In the data rows, the value 128 means zero.
In each game, the first row plays the second. By how much does the first row win? 10 means about a draw, 20 a big win and 0 a big loss. Wins can go round in a circle. Each row has two weighted sums of its numbers, A and B, taken from their middle values. A row wins by its A times the other's B, less its B times the other's A.
[105 108 171 113  90 111 175 195  83  78 163  66  71 128 191 202]
[168 185 125  98 118 173 113  90 101 144 109 174 191 117 114 149] ~ 8
[102 114 139 157 148 107 120 140 170  96  94 108  92 129 144 110]
[ 59 116 104 160 116 125 137  98 157  86 117 142  84  88 150 106] ~ 9
[123 152 133 161 125 119 140 142 108  74 137 112  66  82 164 144]
[133 167 119 130  97 168 130 108  79 132 145 144 173 130 126  89] ~ 12
[151 180 131 119 122 160 124 130 100 177 137 122 160 133  91 127]
[113 155 130 135 190 168 165 121 172  61 141 165 161  86 139  77] ~ 5
[173 162 142 121 104 165 141 133 101 130 131 134 135 112 137 179]
[157 174 146  96 145 151 173 160 106 130 143 117 138 127 132 142] ~ 11
[140 115 205 161 114 114 116 209 127 132 134  84 117 203 157  97]
[ 98 128 170 146 129 145 203 164 118 180 122  97 164 147 166 147] ~ 17
[151 105  95 111 101 119  93  88  90 123 125 131 119 114 100 164]
[135 179 166 120 130 113 162 150 147  73 136  93  69 117 118 123] ~ 11
[156 175 162 127 148 129 114 163 159  82 126  82  57 153 108 109]
[124 117 150 132 122 162 170 169 105 158 132 116 155 133 177 188] ~ 6
[105 135 137 130 167 127 112 149 155  94 117  99  85 139 104  91]
[146 158  93  66 105 124  86  72 101 163 119 125 149 122  67 137] ~ 10
[124  92 152 139 148 108 138 153 145  93 131  94  77 134 159 115]
[159 152 136 112 156 125 119 118 166  98 119 141 123 118 132 126] ~ 10
[ 98 133 133 159  99 118 136 140  94  74 135 113  47  87 155 188]
[ 86  66 154 165 161 110 158 168 149 134 124 114 140 146 148 104] ~ 13
[103 149  29  78 135 140 147  57 112 147 133 194 182  53 114 151]
[131  88 126  94  93  32 111 128 127 149 180  73  85 180  78 127] ~ 18
[143 160  97 102 127 137 124  86 124 143 144 155 155 103  87 163]
[116 113 119 120 138 102 125 124 168 132 131 130 143 146 117 139] ~ 8
[148 105 211 157 104 141 164 175 119 119 119  97 138 151 179 149]
[105 113 147 158 166 170 159 201 120 134 114 132 163 122 200 136] ~ 11
[124 123  72 123 110 147 104  81 131 127 144 196 167  89  99 150]
[ 95 138 136 133 138 142 158 145 106 152 115 131 163 138 141 167] ~ 9
[125 154  84 133 100 165 120  87  85 158 122 183 154 102  90 153]
[ 96 140 137 136 172 106 167 142 181 102 154 106  91 116 110 105] ~ 6
[122 113 105 146 114 122  99 103 132 135 146 156 138 117 111 127]
[141  96 147 100 200 119 152 162 187  94 116 104 116 117 119 128] ~ 10
[152 143 130 116 107 118 131 154  96 128 147 100 122 118 138 167]
[160 104 128 105 179 106 147 133 157  62 126 112 114  96 122 123] ~ 7
[171 177  91  97 113 143 103 101  85 145 138 154 140 114  95 156]
[133 175  78 153 153 204 136 142 101 123 132 182 193  78 144 117] ~ 4
[ 95  90 144 204 126 182 140 143 102 139 100 175 179 141 176  66]
[ 95  70 119 139 136  79  93 143 172  87 146  97  58 157 101 127] ~ 10
[177 150 195 108 166  82 112 170 178  74 137  42  76 179 116  82]
[ 71 133  88 197 106 189 133  96 103  95 113 191 172 124 145  61] ~ 12
[156 151 147 135 122 149  97 109 121 129 125 131 136 137 127 110]
[196  90 168 118 137  62  54 144 171 103 136  61  35 157 114 110] ~ 9
[119 101  80 121 115 138  61  56 129 145 112 172 159 109  96 102]
[119 130 141 146 118  99 101 111 131 142 130 111 155 184 111  86] ~ 12
[ 91 132 187 214 135 209 163 189 106 110 104 151 184 154 197  85]
[ 93  84 122 116 146 135 153 122 113 112 107 166 174 104 145 113] ~ 5
[ 85  94 134 147 122 105 155 128 143  91 121 107  78 135 135 136]
[176  91 126 117 131  81  86 143 140 150 131  95 115 149 101 136] ~ 12
[159 142  89 139 125 158  87  88  79 128 114 169 185  97 101 137]
[135 119 156 116  99  96 167 177 111 174 166  79 100 135 137 202] ~ 13
[115 109 146 127  98 119 161 161 115 157 135 132 143 114 151 159]
[105 104 172 191 120 138 178 203 122 110 141 105 111 184 153 106] ~ 14
[139 111 150 123 145 101 169 182 137  98 130  85  99 137 147 171]
[116 114 104  91  96  71 101  69 134 159 135 108 119 171  57 132] ~ 9
[ 72 101 133 195  91 145 154 119 122 145 126 159 136 146 154 110]
[129 127  64 117 108 147  85  67  94 143 133 188 160  90 104 108] ~ 11
[ 74  88  79 162  94 115  72  71 146  99 120 149  66  95 119 117]
[ 97  96 146 135 121  81 163 155 139 145 155 111 102 135 160 159] ~ 11
[136 124 150 133 155  99 123 126 161 107 136 101 101 179 113 115]
[104 119 109 143 110 134 170 147 101 158 156 112 137 122 151 197] ~ 12
[141 151 175 146 145 121 166 176 162 112 130  88  88 142 148 143]
[ 88 127 125 161 139 124 118 115 149  83 105 131 102 119 135 109] ~ 10
[165 173 116 111 140 166 109 115  59 147 127 145 146  84 115 137]
[ 55 117 107 203  74 160 121  98 126 112 106 179 151 132 133 120] ~ 10
[116 150 143 152 153 163 173 166 114  93 133 132 119 111 198 145]
[190 147 178  72 131  95 100 143 116 145 135  77  88 145 102 142] ~ 12
[161 175 135 150 119 192 124 133  60 156 114 176 169  91 158 130]
[155 130  73 101 116 137  97  99 127 157 127 140 137 113 101 142] ~ 6
[163 175 132  57 139 136 112  98  97 143 126 132 136  99 107 142]
[107  65 120 116 133  90 113 162 146 154 143 115 111 158 150 115] ~ 14
[141 139 139 103 129 110 141 124 108 169 130 124 133 107 138 207]
[163 155 123  70 134 109  95 123 124 164  95  95 133 150  81 109] ~ 8
[140 100 165 109 148  85 132 177 137 156 119  80 103 156 137 161]
[146 117 140 107 153 123 141 162 127 158 127 116 147 152 142 125] ~ 9
[112  57 134 138 122  98 108 124 153 124 121 127 120 153 120 152]
[188 191 142 104 165 139 102 112 131  90 120 120 100 106 126 125] ~ 8
[140 133 161  95 117 127 164 149  94 165 140 115 144 121 141 167]
[134 106 117 124 123 125 130 131 132 151 119 150 147 107 100 158] ~ 10
[111 134 136 130 118 119 136 113 113 129 138 129 118 111 124 137]
[139 135 111 112 140 131 114  93 148 146 116 147 147 122 119 138] ~ 9
[156 181 146  93 133 135  98 114 121 140 104 127 129 133 102 105]
[174 112 142 111 113 131 102 109 142 155 134 118 122 130  88 135] ~ 2
[ 92  99  99 159 127 140 125 157 113 164 129 141 148 154 143 117]
[ 91 131 122 135 156 113 132 114 153 107 162 110  91 128 129  96] ~ 9
[122 151 123 168 158 148 132 133 129  87 137 146  91  93 133 115]
[192 183 165 110 170 163 153 165 137  90 109 118 139 120 154 141] ~ 13
[101  91 162 129  90  99 126 114 128 149 138 125 126 152 113 110]
[145 187  69 137 132 173 133 103  77 127 114 161 154  90 108 152] ~ 5
[126  77  97 131 116 100 138 112 132 146 130 126 104 151 123 144]
[126 184 135 158 149 140 106  90 159  83  99 132 101 119 144  47] ~ 10
[ 78  59 136 156 149  97 139 158 183 137 142 136 128 143 150 110]
[118 157 147 149 141 132 135 144 154  87 139 110 107 130 154 107] ~ 17
[136 108 206 174 137 159 168 181 110 129  95 124 131 145 165  80]
[145 137  92 144 110 147  85  81  88 134 106 173 173 106  97  92] ~ 13
[151 183  93 118 122 166 109  99 130 151 132 157 173 111 105 112]
[181 159 143 130 132 142 100 175 131 138 130 118 125 124 152 158] ~ 7
[ 77 145  82 143 153 152 157 119 139  64 128 163 113  75 165 137]
[134 131 132 150 175 155 123 143 163  83  99 137 124 121 168 103] ~ 10
[109  95  79 113 104 113  66  54 135 152 101 184 154 123  88  80]
[126 133 167 142 176 122 158 171 183  74  99 134  85 127 151  78] ~ 7
[ 96  87  93 102 105  85  86  84 159 156 157 137 102 133  71 137]
[222 123 180  80 121 106 169 208  91 174 142  58 120 141 177 234] ~ 12
[143 216  70 177 119 239 143  85  60 102  97 217 207  49 144 147]
[ 68 118 102 182 107 138 137 124 129 109 151 169 150 161 137  87] ~ 1
[108 165  83 157 157 191 149 147 114 105 120 201 183  67 185 106]
[122 153  94 139 147 154 147  92  84 153 117 190 187  78 130 156] ~ 11
[183 122 126  89  90  91  87  83 148 134 127 140 125 150  90 124]
[183 142 120  89 130 142 113 114 129 131 124 142 124 110 114 119] ~ 4
[149 104 104  94  93  78 113 122 134 176 144 112  82 148  56 191]
[ 83 111 151 192  72 125 119 134 119 132 132 122  94 143 153 129] ~ 10
[154 148 126 108 184 132 107 146 146  78 130 128  84  96 135 108]
[154 181  96  91 147 152  82  87  96 161 120 143 157 121  72 132] ~ 9
[155 160  80 113 115 142  97  57 128 174 117 180 185 126  83  72]
[132  78 163 132  81  90 147 140 138 180 157  94  90 157 120 192] ~ 3
[128 104  73 104 109  73  74  60 166 158 150 136 109 135  51 119]
[157 126 124 109 132 133 107 109 145 134 123 123 141 135 112 142] ~ 12
[ 96  74  97 130 118 116 132  73 170 144 110 185 162 104 117 111]
[124  63 180 114 107  68 119 185 146 140 133  56  73 173 133 152] ~ 14
[143 128 133 127 145 124 132 158 126  62 145  94  76  97 115 144]
[163 140  87  45 147 102 109  86 113 176 153 120 133 108  85 161] ~ 10
[153 195 135 130 133 164 120 136 134 104 154 146 148 151  98 100]
[122 128  82  80 133  74 105  87 170 142 133 126  93 130  63 168] ~ 11
[100  88  84 127  95 116 144 114 112 127 147 153 137 115 131 161]
[130 149 142 155 174 135 117 135 156 112  84 120  97 131 141  87] ~ 7
[139 148 119 106 110 120 150 143  93 146 140 128 107  98 122 178]
[134 137 131 138 158 112  91 141 153  90 126 115  85 133 123  92] ~ 11
[ 98  56 171 166 131  86 139 153 156 129 117  88 100 176 125 130]
[125 128 103 151 134 162 128 102 138  39 129 161 109  83 129 117] ~ 12
[128 140  90 116 142 148 113  87 137 129 115 183 180 123 105 102]
[ 79  84 124 149 144 101 142 146 148 136 143 129 133 141 155 123] ~ 12
[149 180 113 114 118 149  84 117 116 144 105 137 150 126  87 109]
[143 131 116 138 175 116  90 114 162  72 118 116  88 101 129 101] ~ 10
[ 79 120  91 137 113 126 137 141  82 148 145 127 127  97 153 175]
[129 115 137 118  99 143 126 113 103 133 127 135 134 112 132 140] ~ 9
[ 75  60 119 122 148  49 127 117 190  94 163 111  59 126 100 133]
[150 145 135  84 156  98 130 122 167 120 147  96 106 101 108 158] ~ 16
[119 100  95 113 127  92 152 111 145 143 119 139 143  97 121 159]
[175 120  89  56 143 116 136 108 120 146 136 124 147  99 132 165] ~ 5
[140  82 131 131  84  84 110 127 139 175 126 107 109 162 118 165]
[103 101  88 124  90 127 119 103  89 116 154 151  97 108 123 147] ~ 10
[152 160 166 109 124 144 152 124 136 181 121 122 159 133 137 125]
[116  98 138 103 138 110 153 135 130 128 166  99 124 128 125 152] ~ 1
[153 186 121 117 150 135 131 110 137 100 115 120 124  88 103 139]
[104 161 151 146 166 170 164 174 124  81 116 110 118 121 158 132] ~ 9
[125  97 122 127 143 139 132  87 141  58 128 140 121  94 151  88]
[147 160 101 122 131 156  94 127 135 153 134 165 188 130 109  84] ~ 10
[182 129 166  86 121 114 131 135 123 136 146  73 103 136 106 175]
[120  79 116 127  89 126  91  80 114 167 101 156 162 155 120 104] ~ 13
[160 175 128 123 165 175 129 139 140 149 125 135 162 132 117 130]
[169  96  74  58 133  87  61  73 138 141 120 154 151 102  75 130] ~ 19
[124 163 155 159 115 154 169 167  80 137 150  99 139 144 169 155]
[ 98 208 110 173 144 202 150 104 146  76 125 179 157  89 140  76] ~ 17
[132  84 159  97 120  54 118 134 145 173 160  67  81 181 128 165]
[141 179 104 101 141 165 121 127 104 151 132 152 156  99 112 136] ~ 13
[137  92 180 139  90  57 105 162 136 176 145  59  77 214 130 141]
[129 128  90 101 105 123  78  93 120 157 117 163 143 137  95 121] ~ 6
[138 112 110 136  92 153  95 109 110 156  93 159 170 116 118 102]
[159 131 116  91 143 119 115 113 136 157 118 120 121 111 106 146] ~ 6
[130 139 114 125 118 104 102 122 115 166 139 106 122 176  91 132]
[147 102 131 122 117 103 140 177 144 142 150  99 103 152 140 148] ~ 10
[ 89 152 133 116 167 116 119 115 166  72 128 145 124  89 147  95]
[105 104 177 182 144 151 169 206 115 123 135 108 116 165 182 126] ~ 18
[162 141 156 146 128 153 149 107 111 120  93 129 169 161 140  81]
[120 106  82  95  94 120 113  89 158 155 139 156 135 113  80 134] ~ 7
[125 155 152 128 142 164 131 166 117 174 116 139 153 125 169 122]
[148  68 134  87  89  52  86  96 172 182 127  94  77 166  39 168] ~ 13
[142 125 136  93 144 128 175 135 111 131 130 112 124 101 149 198]
[145 148 126  74 156 125 110 111 150 146 147 129 152 148  77 104] ~ 9
[177 163 105  84 105 103  99  76 127 166 141 133 143 130  78 133]
[139 118 153 109 110 111 131 139 126 149 117 102 128 149 133 115] ~ 11
[ 89 102 174 153 112  98 152 168 128 157 109  89 103 179 135 128]
[183 143 171 124 104 160 120 152 105 119 135 133 146 123 154 124] ~ 11
